In the data rows, 128 means zero.
Every row has a hidden score. How much higher is the second row's score than the first row's in each pair? 15 means about the same, 30 much higher and 0 much lower. The score is a weighted sum of the row's numbers plus the product of two more (or one squared), each taken from its middle value.
[116 135 108 119 133 140 118 147 114 138 146 147 142 116 101 103 106 116 155 111 127]
[106 145 106 101 117 150  93 110 102 161 151 158 133 105 105 107 106 108 157 103 116] -> 11
[138 102 159 162 138  94 149 147 158 124 112 103 118 167 149 149 138 134 135 147 145]
[185  97 165 170 168 104 165 164 171  96  99  86 132 165 164 161 165 163 105 161 162] -> 12
[165  98 173 179 172 105 170 163 171  92  88 100 115 173 169 173 167 161 102 171 159]
[133 130 157 143 115 106 156 139 147 115 105 113 100 137 156 158 176 165 101 149 148] -> 18
[174 101  94 145 134 143 132  91 119 125 127 105 191 113 119 118  97 108 145 120  81]
[141 126 134 133 140 110 147 163 132 126 123  95 120 136 123 129 143 145 119 138 150] -> 19
[113 145 143 128 115 115 130 126 130 130 128 128  99 130 137 142 153 134 123 137 145]
[118 135  85 100 147 171  91  83  86 157 172 162 169  86  93  88  80  86 164  89  78] -> 14
[ 82 175 112  84  67 140 101 121  92 163 159 177 105  96 101  99 108 105 147 107 114]
[ 82 174  89  82  81 158  79  99  76 167 177 188 125  81  89  90 101  88 166  92 109] -> 15
[166  98 150 161 161 115 155 161 152 112 101 101 146 154 141 153 150 148 125 148 147]
[132  72 159 176 124  62 168 170 178  85  83  86 127 170 160 168 126 150  92 158 139] -> 17
[ 98 142  87  92 129 168  91 104  89 161 172 163 162  92  88  80  81  87 166  84  91]
[ 86 171 115  95  86 134 106 107 107 153 149 141  90 104 119 111 127 123 129 115 125] -> 19
[128 132 130 128 126 128 118 113 131 141 138 132 135 126 124 123 125 117 140 118 126]
[104 146  76  94 132 180  87  81  78 162 171 174 159  81  88  76  74  74 173  75  80] -> 13
[125 139 113 117 140 136 103 112 114 145 141 156 142 117 120 109 115 114 147 115 120]
[150 101 126 147 171 140 129  97 137 126 138 125 162 129 131 133 105 108 144 117 108] -> 16
[167  89 163 171 148  96 165 162 169  96  91 100 114 171 176 166 179 167 108 163 160]
[ 96 143  68  88 136 178  83  93  81 168 175 162 169  83  76  68  69  75 173  78  82] -> 19
[ 86 166 110  84  77 144  97 116  89 164 160 178 108 101 108  99 110  97 154 107 120]
[161 105 161 168 162  89 158 157 167  94  89  92 107 170 177 161 171 161 105 166 166] -> 18
[157 104 168 162 137  97 159 153 155  97  90  94 111 174 174 166 170 166 110 166 157]
[104 164 131 104 105 132 120 147 120 145 131 137 100 117 119 110 142 132 134 129 134] -> 19
[134 130 119 124 148 144 111 112 113 141 139 149 157 117 112 112 110 113 147 111 115]
[103 155 116 104 112 147 113 151 102 146 151 152 119 107 104 109 117 119 148 110 130] -> 20
[ 74 172 111  82  57 142 107 114  97 162 151 163 104 100 107  96 113 105 145 102 124]
[158 115 165 154 157 109 155 146 161 111 101 120 114 160 152 161 163 156 120 154 164] -> 16
[108 144 137 116 113 137 115 122 118 148 136 153 122 122 124 127 132 122 141 127 131]
[ 90 164 118  97  96 135 105  99 112 153 143 144  95 110 126 120 131 114 139 115 127] -> 18
[ 61 183  84  60  60 157  80  93  78 177 181 177 108  77  92  81  90  83 161  99 103]
[123 143 138 127 118 130 126 117 129 140 131 140 126 119 126 131 135 133 136 123 128] -> 19
[132 132 144 135 141 124 138 137 149 119 118 114 103 149 149 147 142 148 119 145 152]
[129 124  95 113 148 165 114 128 101 142 147 142 173 107  91  93 105 110 159  95  97] -> 18
[131 137 152 138 120 114 142 133 146 130 114 115 103 141 152 146 155 151 111 147 155]
[135 101 166 161 140  94 154 144 161 117 118  99 119 171 151 154 147 144 117 149 147] -> 17
[104 157 141 114  96 127 124 135 126 139 128 135 105 126 126 122 137 131 133 130 138]
[130 134 144 126 128 134 128 152 124 132 132 129 125 125 125 127 141 139 128 128 136] -> 17
[128 136 117 123 142 146 108 107 117 149 140 143 154 116 112 108 109 111 142 110 109]
[164  87 177 174 172  96 168 165 172  97  86 100 122 174 166 170 166 173 100 176 158] -> 12
[109 149 136 112 111 128 132 152 115 130 125 138 101 122 125 125 135 137 130 133 146]
[ 93 173 104  85  76 152  85  95  90 163 168 180 110  92 102 104 100  97 161 108 108] -> 12
[ 84 168 111  87  86 135  99  95 107 158 157 138  89 106 117 107 120 109 138 114 127]
[162  94 178 170 157 101 175 167 176  88  86 101 114 170 164 173 167 169  98 166 160] -> 12
[141 116 155 143 149 116 141 146 155 110 103 101 101 156 157 159 153 154 121 153 149]
[105 153 119 102  90 141 123 141 110 145 135 140 121 108 115 116 138 134 133 111 129] -> 17
[ 91 170 116  93  89 137  97 102 109 161 156 140  94 105 109 106 117 108 143 109 128]
[157  86 171 163 157 107 162 143 175 102  78  92 137 171 157 179 157 156  91 151 133] -> 10
[ 50 177  72  54  87 185  64  77  57 184 194 209 142  62  63  64  79  72 180  65  79]
[158  97 166 168 161  87 158 165 166  93  84  86 107 174 182 170 180 171 104 165 163] -> 16
[139 122 150 143 142 112 139 139 153 119 109 100 106 151 156 148 156 149 119 153 153]
[103 161 120 112 111 133 126 145 115 146 129 139 102 114 113 110 134 131 130 126 142] -> 17
[ 94 162 123 106 109 127 107 106 122 151 143 117  99 119 129 121 129 114 137 125 127]
[119 143 130 119 113 135 115 116 123 143 140 161 125 114 117 128 123 117 142 118 129] -> 12
[133 122 156 145 144 105 138 132 156 114 100  90 103 151 158 157 155 154 117 151 154]
[174 100  94 142 134 143 126  88 123 123 126 108 184 116 119 124  99 111 145 113  82] -> 15
[140 120 150 145 139 114 138 139 154 112 109 107  96 152 156 158 153 150 120 149 158]
[139 131 149 140 135 119 145 137 142 120 114 111 101 143 141 148 159 148 127 148 152] -> 19
[174  95 158 167 168 105 160 152 167 101  96  97 147 165 150 163 146 155 119 153 154]
[ 98 143  94  92 138 172  90  94  89 156 163 166 157  89  93  90  98  94 160  88  88] -> 10
[ 57 176  57  54  81 179  69  99  56 181 192 195 140  65  62  61  68  62 181  68  88]
[104 154 133 118  93 131 124 134 117 142 134 154 111 119 121 129 145 135 132 121 135] -> 16
[ 82 171 113  83  69 138 102 115 102 155 154 153 106  98 107 110 119 111 143 108 116]
[ 78 174 112  87  69 133  99 104 104 157 150 140  92 100 115 108 120 112 139 107 133] -> 16
[124 141 146 128 106 111 141 131 139 129 115 121 101 130 148 151 160 148 108 142 150]
[ 87 149  62  79 128 183  66  93  66 178 190 178 176  70  67  57  66  67 185  65  76] -> 14
[169 101 166 165 166  91 179 177 172 101  91  99 124 175 158 166 155 165 106 169 170]
[ 73 178 102  83  61 141  98 110  98 165 158 158  91  96 103 104 118 103 144 112 121] -> 12
[135 119 150 142 147 102 140 135 156 120 109  82 104 156 163 158 159 153 116 153 152]
[ 52 188  82  61  53 158  79  91  70 185 184 190 107  73  81  79  92  79 161  85 103] -> 13
[172  91 158 169 168 106 164 152 168 105  99  93 142 175 152 165 152 151 117 149 154]
[112 147  54  88 148 195  68  50  59 169 192 185 197  61  60  61  53  46 181  59  40] -> 15
[129 121 159 136 113 116 149 130 153 123  99 109 103 144 158 157 168 156 103 147 150]
[152 102 142 152 169 134 130 103 154 128 120 116 160 147 128 134 114 119 138 123 104] -> 20
[ 78 169 108  84  58 143  96 118  93 166 162 174 108  99 102 100 112 116 149 105 122]
[148 113 106 138 159 151 115  86 109 134 147 136 178 121 104 115  90  91 156 104  76] -> 19
[117 145  64  92 146 187  77  65  74 165 183 173 188  68  74  67  64  62 174  64  58]
[101 142  98  97 143 156  96 113  99 161 161 154 151 103  98  90  98  98 164  98 103] -> 14
[115 137 154 126 105 109 142 123 136 129 103  94  96 137 156 150 163 157 106 139 146]
[157  96 160 159 150  86 161 155 167 101  90  82 103 170 178 168 177 167 109 167 157] -> 13
[115 138 150 120 115 121 134 141 137 131 124 117  98 138 127 133 149 134 120 135 145]
[173 103  92 146 125 143 127  94 120 123 132 102 180 119 110 121  88 107 148 117  79] -> 21
[101 158 115 107 101 135 117 113 112 155 144 149 105 114 118 117 122 115 143 117 136]
[115 139 140 125 131 125 130 130 133 135 125 112 102 129 148 140 149 135 125 140 144] -> 14
[ 78 179  92  73  48 146  76 103  82 175 180 188 100  90  88  84  90  83 157  98 111]
[167  99 170 171 181 104 170 159 173  98  87 112 119 175 178 173 168 167  99 166 165] -> 13
[ 95 151 101  93 106 154  97 118  90 160 155 162 145  90  95  92  94 104 152  97  96]
[ 86 167 123 100  83 131 111 118 108 157 142 148 103 115 118 109 134 116 138 118 129] -> 16
[161  98 174 166 173 105 156 158 173 100  94 105 119 170 166 175 174 168  98 161 159]
[146 118  96 120 167 163 103  86 105 144 154 150 173 103 103 105  88  92 152  95  84] -> 18
[137 121 153 145 139 108 143 133 152 117 104  85  99 154 165 155 165 156 116 155 154]
[111 148 144 118  88 123 140 136 129 139 122 122  99 125 136 135 156 147 109 129 147] -> 15
[157 110 107 140 164 153 121  91 125 128 139 123 179 113 115 115 102 109 146 114  89]
[167 104  84 136 153 153 122  83 108 129 138 120 190 107 111 112  90  92 137 102  74] -> 15
[151 107  87 128 158 164 117  97 115 138 148 127 187 109 109 107  95  97 149 100  82]
[158 106 163 160 166 112 158 152 167 106 103 114 117 166 157 166 160 155 117 159 159] -> 13
[ 90 148  72  82 128 185  71  72  67 170 184 173 179  72  65  65  71  72 183  72  63]
[135 118 135 144 148 127 123 113 144 136 127 124 143 137 128 131 117 122 145 120 116] -> 17
[170 110  76 136 136 156 117  92 109 132 145 122 186 104 104 107  81  89 156 105  73]
[150  95 157 159 156  91 157 155 169 102  92  73 112 171 180 173 181 166 106 167 163] -> 7
[129 140 141 129 132 124 130 132 142 127 127 130 102 140 136 135 147 136 127 136 146]
[154 104 135 152 169 134 132  88 150 122 121 102 168 142 131 144 111 116 133 124  96] -> 18
[129 134 151 135 113 114 143 130 145 120 104 104 101 136 158 153 165 152 107 149 151]
[150 105 155 153 156 105 157 145 160 108  94  92 108 167 163 160 163 160 115 160 166] -> 14
[ 87 170 108  82  69 149 106 119  95 164 160 163 113 101 102  98 111 111 144 105 118]
[107 151 131 109 114 130 124 148 120 141 127 136  99 126 120 120 134 132 126 133 142] -> 15
[123 136 149 128 103 117 146 142 144 127 113 128  99 135 145 148 155 156 111 146 148]
[128 130 162 137  95 103 157 145 147 111  90  94  98 143 160 153 171 169  75 153 154] -> 17
[159  75 141 172 138  79 171 156 164  86  89  74 139 178 164 164 122 156 100 166 150]
[127 134 152 135 119 114 142 136 143 120 107 123 103 142 147 149 158 155 121 142 145] -> 14
[ 88 152  57  73 133 187  67  90  58 174 195 188 177  75  59  47  56  68 184  62  67]
[128 128 156 140 142 114 137 149 147 126 118 121 115 148 135 138 143 132 122 144 147] -> 18
[176 110  87 137 129 152 118  89 115 130 132 113 193 106 116 111  96  96 149 116  72]
[168 100 163 160 163  99 168 175 167  93  95  94 116 169 151 161 169 169  98 162 169] -> 12
[125 130 154 141 126 114 149 127 151 116 106 107 103 140 161 159 160 159 113 145 155]
[108 163 123 106  94 141 103 113 106 150 150 162 115 121 119 112 121 111 144 112 129] -> 13
[171 105  87 145 139 152 119  86 118 134 138 110 194 110 117 115  92  92 152 108  78]
[106 144  88  96 140 174  89  82  83 160 176 159 172  82  90  75  82  82 162  69  74] -> 11
[147 119 137 142 162 118 141 133 137 134 120 125 147 143 129 134 124 131 139 132 132]
[ 69 190  95  80  63 151  91 107  82 173 175 176 104  86  99  90  96 102 158  96 116] -> 12
[ 77 171  95  79  71 150  96 105  89 167 162 179 113  85  98  95 107 103 154 101 115]
[131 115 153 144 143 108 144 129 148 114 101  93  95 150 169 153 162 153 122 149 152] -> 14
[148 115 157 152 150 114 149 142 163 112 110 110 111 155 151 161 163 148 115 156 155]
[ 97 161 123 104 101 131 124 123 122 141 135 136  95 119 129 123 141 127 131 128 139] -> 16
[107 151 131 112 116 127 126 139 128 136 124 120 101 120 129 119 142 136 127 136 144]
[122 129  84 105 147 171  92  72  99 149 170 153 181  75  91  86  88  80 164  78  72] -> 16
[157 108 104 142 172 143 118  88 126 130 144 121 177 118 121 118 104 111 147 109  84]
[158  96 165 161 154  88 165 157 162  92  88  88 112 171 176 173 180 168 101 168 159] -> 11
[160  97 165 169 140  97 159 145 164  96  90 104 117 169 177 177 176 165 107 167 150]
[112 146 137 113 113 128 125 153 122 140 130 138 104 123 120 120 137 134 132 132 147] -> 19
[166  92 171 177 158  86 182 177 166  69  88  95 121 173 152 172 158 166  73 168 168]
[ 95 157  83  86 114 170  86  84  71 168 172 182 160  81  89  80  90  83 167  79  88] -> 12
[ 91 148 145 108 110 120 120 107 138 144 132 105  97 122 132 126 144 134 124 133 133]
[168 105  96 141 151 145 137 133 119 121 127 121 173 122 114 124 110 119 142 115  97] -> 16
[104 155 126 109 109 131 123 143 123 135 129 140 100 119 122 118 136 137 136 133 136]
[ 93 176 101  85  87 151  95 106  78 168 163 180 122  91  93  93 103 103 159  95 109] -> 16
[ 58 189  80  60  40 158  72  97  67 187 185 190 105  73  90  74  85  86 168  85 101]
[162  97 166 166 151  92 164 158 160  95  93  92 103 170 182 166 176 169 104 166 162] -> 13
[109 146 136 123 120 122 122 109 134 143 130 107  93 134 137 130 140 132 127 131 141]
[148 124 149 138 145 115 151 164 145 119 113 108 109 148 136 141 153 152 116 152 161] -> 17
[104 156 122 102  97 139 116 146 108 148 142 146 108 113 111 114 131 123 143 122 135]
[ 91 141  63  84 128 179  82  90  72 174 183 179 168  78  74  65  66  75 181  70  81] -> 12
[156 105 173 168 115 102 169 160 156  87  82 112 111 164 173 175 173 174  74 163 152]
[ 74 174 111  81  58 139  98 111  93 165 159 166  97  91 105  94 106 109 149 103 120] -> 20
[101 158 124 103  95 132 100  99 110 151 144 126  95 119 127 119 125 115 134 120 130]
[ 88 156  98  90  89 154  97 122  93 161 158 162 131  94  94  95 101 105 145 100 110] -> 14
[ 85 161  99  81 103 162  85  94  81 166 176 184 136  85  93  90  94  87 159  84 107]
[161  80 138 169 151  92 173 164 162  94  96  66 143 162 152 162 127 159 108 163 150] -> 21
[ 56 193  89  63  41 158  77 100  67 181 185 197 104  77  83  70  93  87 164  89 108]
[114 135 159 135 131 119 139 142 145 135 121 124 107 140 130 130 143 139 127 136 144] -> 18
[ 55 183  68  54  62 179  69 102  55 190 193 204 132  63  64  70  70  72 176  68  88]
[182  92 172 177 167  97 167 169 175  75  88 104 122 170 168 172 163 172  83 175 171] -> 12
[169 105 160 165 140 141 155 149 151  96 111 134 132 141 148 164 163 140 116 140 128]
[123 135 152 130 120 120 133 146 143 125 107 102  96 137 137 143 154 154 111 149 149] -> 13
[ 87 170 107  88  77 140  89  98 102 163 159 144 101  97 107 107 112 106 153 107 123]
[109 143  95  97 132 170  97 110  93 159 165 160 162  97  80  91  96  98 161  92  98] -> 14
[165  94 176 174 155  92 172 174 168  91  84  94 117 177 163 172 168 170  92 167 157]
[ 97 149  81  97 130 170  87 100  87 159 171 161 166  90  84  84  83  87 167  86  97] -> 17
[153  74 141 171 132  76 162 151 166  87  85  82 142 175 157 165 124 161  98 162 142]
[106 161 123 106  98 134 109 116 116 147 143 141 102 113 117 122 127 121 137 123 135] -> 5
[163 103 160 160 150 103 151 153 159 107  93 109 113 160 178 168 172 162 118 160 158]
[151  72 148 163 127  74 196 202 148  24  81  82 127 145 130 157 139 184  14 183 159] -> 27
[ 89 174 118  92  87 134  95 106 109 161 151 149  96 108 115 108 115 105 143 116 127]
[ 84 151  60  66 128 191  68  86  60 175 195 191 179  68  58  51  59  57 190  63  73] -> 14
[ 88 149  70  86 135 187  75  90  72 171 181 176 173  75  74  61  65  78 173  66  74]
[116 153 133 123 112 134 127 132 119 138 139 146 101 126 131 130 138 122 136 125 139] -> 17
[ 98 161 122 103 106 128 101 110 118 147 149 143  92 119 122 119 123 114 139 120 131]
[174  90 170 171 162  92 174 175 167  73  90 104 118 170 156 174 160 173  86 173 162] -> 11
[161  73 142 167 129  73 189 194 148  33  75  86 132 151 137 155 145 177  21 180 158]
[166 102 169 175 179 108 162 163 172  98  90  99 116 173 160 174 168 164 106 161 161] -> 3
[105 146 134 116 119 124 123 136 122 140 127 109 102 123 131 118 149 134 127 134 146]
[ 93 145  77  90 125 175  80 106  84 167 177 172 168  81  75  77  72  77 170  79  87] -> 15
[117 151 138 121 123 128 121 125 133 140 136 130 103 131 134 141 132 129 136 132 141]
[158  84 139 173 146  80 173 155 166  90  82  72 144 172 165 158 122 156 101 169 148] -> 16
[106 158 123 104 107 130 116 152 113 142 138 159 105 115 111 112 124 127 133 128 135]
[ 69 180 106  76  75 145  89  98  95 168 158 144  94  93 110 101 116 103 145 104 120] -> 16
[ 57 177  73  59  68 180  68  85  56 183 191 208 132  65  70  72  86  77 170  73  89]
[ 74 179 106  83  62 146 102 113  90 162 155 173 100  91 109  98 114 103 140 109 123] -> 16
[124 124  93 110 151 165 107 103 103 151 158 140 171  97  92  91  92 106 153  89  85]
[110 140  71  92 146 170  84  94  87 163 168 159 173  86  85  82  79  84 173  85  80] -> 14
[166  94 166 170 173 101 173 179 170  87  93 103 117 170 152 166 153 169 105 169 170]
[129 130 156 141 124 112 147 133 145 117 102 113 105 150 155 153 167 153 112 145 156] -> 14
[168  93 172 167 129 105 167 156 153  88  87 117 120 168 182 180 173 177  85 161 154]
[152  99 166 164 153  90 159 154 166 104  79  79 112 176 184 164 174 168 104 168 164] -> 21
[ 95 156  83  84 115 168  81  85  74 164 175 183 145  80  87  81  90  72 162  80  91]
[108 152 128 114 113 127 112 110 135 138 135 124  97 131 134 127 132 119 131 132 141] -> 19
[161 102 173 168 179  97 167 168 173  97  92 103 115 177 162 168 172 163 102 166 157]
[ 83 151  82  81 117 175  79  87  74 167 176 185 166  78  74  70  76  77 170  73  83] -> 14
[159 103 169 162 175 109 163 150 174 100  90 114 113 168 170 177 176 168 100 163 158]
[120 142 135 116  96 123 144 155 124 130 121 114 107 129 128 119 145 155 114 135 146] -> 17
[145 115 156 147 145 114 141 138 155 107 107  97 102 154 165 154 163 154 116 152 154]
[143  73 144 175 130  73 169 150 169  91  86  64 135 173 168 166 117 149  96 163 141] -> 21
[ 87 167 117  95  77 138 106 114 106 157 150 148  94 102 112 104 113 109 136 108 123]
[167 104 134 148 173 125 145 131 142 125 127 117 156 142 125 132 121 134 134 130 128] -> 20
[158  97 167 165 155  89 169 154 172  96  85  77 108 174 182 168 182 169 107 172 166]
[165  87 131 160 144  97 164 168 158  99 101  77 150 162 147 155 117 148 120 159 149] -> 22
[151 114 152 155 159 101 152 167 155 111 113 120 117 165 137 145 146 146 124 148 162]
[168  92 163 170 139  81 196 190 148  49  79 100 117 152 126 149 149 175  27 183 167] -> 12
[167  88 171 169 156  97 171 172 171  86  84  97 114 168 162 172 167 172  87 172 165]
[100 141  75  90 138 173  89  99  79 165 175 160 172  84  77  76  78  78 171  73  82] -> 22
[159  97 176 175 164  93 166 176 175  88  83 105 120 171 170 167 161 166  89 162 162]
[171 108  79 130 144 163 109  76 104 136 147 133 194  99 104 106  78  90 160  96  63] -> 20
[118 141 129 118 109 114 143 162 131 131 119 118 108 120 121 122 142 149 112 142 146]
[170  97 134 156 167 115 145 148 157 116 106  95 146 152 141 145 127 147 122 135 143] -> 15
[164 113  93 133 158 161 114  80 117 132 143 125 191 103 108 114  96  90 149  97  74]
[ 84 173 111  91  79 143 106 115  99 161 159 157  89  97 104 106 117 105 146 110 124] -> 14
[134 139 142 134 137 129 127 136 144 124 121 114  91 137 146 140 143 139 124 144 145]
[156 100 112 142 159 148 113  86 121 128 136 123 177 118 120 125  97 109 146 109  89] -> 16
[164  80 178 171 161 118 168 148 175  96  86  97 132 168 161 178 167 161  80 152 120]
[106 136  83  95 144 169  89  99  89 160 171 154 166  90  85  77  80  80 168  85  88] -> 23
[155 117  69 122 154 170 102  77  86 135 159 144 188  96  90  97  73  83 165  89  50]
[171  80 161 174 129  80 189 184 162  43  87 107 121 156 137 173 158 178  50 179 164] -> 15
[139  68 143 167 130  72 172 155 173  98  84  76 138 174 170 162 119 148 104 164 137]
[162 115  99 134 159 156 116  78 124 133 141 120 181 108 112 113  98 104 154 102  76] -> 17
[115 140 144 127  95 122 150 154 129 121 107 109  96 136 139 135 160 157  98 139 147]
[113 155 136 116 105 133 113 122 112 141 141 166 107 127 115 118 129 119 140 120 131] -> 17
[144 108 155 155 133  93 146 154 158 126 113 114 115 169 146 141 128 136 135 156 147]
[143 117 151 143 152 113 138 149 155 114 111 105 104 154 156 149 153 154 125 150 156] -> 12
[151 125  71 119 151 168  94  76  94 143 166 150 191  91  89  90  73  78 164  80  61]
[ 97 154 126 109 105 140 109 116 116 146 136 129  99 122 132 125 129 120 135 124 138] -> 11
[167  92 173 173 160  87 180 174 176  74  88  88 117 176 156 175 161 172  74 169 165]
[ 88 167 118  91  74 134  97 111 104 158 147 158 102 104 115 101 116 112 136 113 131] -> 13
[171 100 152 164 166 106 158 153 163 105  95  90 142 163 156 158 146 147 118 157 151]
[142 124 113 135 159 146 109 100 126 136 136 133 158 120 120 119 117 107 141 109 106] -> 13
[113 152 117 103 101 141  92 113 106 159 150 164 116 109 113 111 116 111 145 111 122]
[160 108 161 160 166 109 150 151 165 111 108 120 120 160 162 167 158 147 115 154 162] -> 16
[111 134  85 107 151 160  97 102  96 156 165 141 164  93  92  85  87  92 166  86  86]
[140 113 149 141 144 113 140 127 154 114 100  86  99 155 162 154 165 157 119 154 156] -> 9
[ 84 166 119  94  88 138  99  96 102 159 151 128  97 101 118 112 113 111 145 120 130]
[160 106 164 158 163 109 158 170 171 103  94  96 115 165 156 159 168 160 105 164 169] -> 10
[172  92  97 152 133 127 143  97 135 108 119  79 179 136 137 136 115 124 124 129  94]
[ 77 176 110  90  79 145  97  94 104 159 152 153 103 108 111 104 116 101 142 110 123] -> 16
[160 113  84 135 156 163 112  76 116 135 147 125 189 102 102 107  89  88 154  95  71]
[ 95 172 110  89  73 144 111 108 103 152 154 167 107 103 119 114 120 109 139 111 128] -> 10
[170  80 186 175 161 124 155 154 172  90  78  97 131 165 169 179 172 157  84 143 122]
[112 144 137 119 116 121 114 115 133 137 133 110 101 134 140 140 136 131 131 134 143] -> 23
[ 92 166 112  92  88 143 104 117 104 150 156 165 101  95 114 114 115 108 153 109 122]
[124 134 144 123 133 117 136 159 132 120 122 128 104 136 133 130 144 138 124 142 149] -> 14
[ 70 184 101  79  54 148  94 112  90 167 167 176 104  90  96  91  97 104 155 106 111]
[124 142 148 122 100 119 142 145 137 129 114 130  98 137 139 141 160 153 110 134 151] -> 13
[154 104 169 159 142 100 158 152 163 102  92  99 108 170 181 168 178 169 108 151 160]
[104 151 105 104 119 159 107 118 107 148 143 146 140 104 102 106 109 107 145 106 114] -> 17
[150 111 160 154 148 107 149 143 159 109  98  96 110 166 171 168 174 158 119 151 158]
[131 143 152 128 107 124 138 134 141 125 110 130 100 136 144 146 160 146 107 145 151] -> 13
[182  98  80 138 122 141 122  96 109 125 134 116 194 117 109 114  85  98 154 114  81]
[102 158 112 100  95 143 109 145  93 145 145 170 117 108 107 103 127 120 144 118 134] -> 7
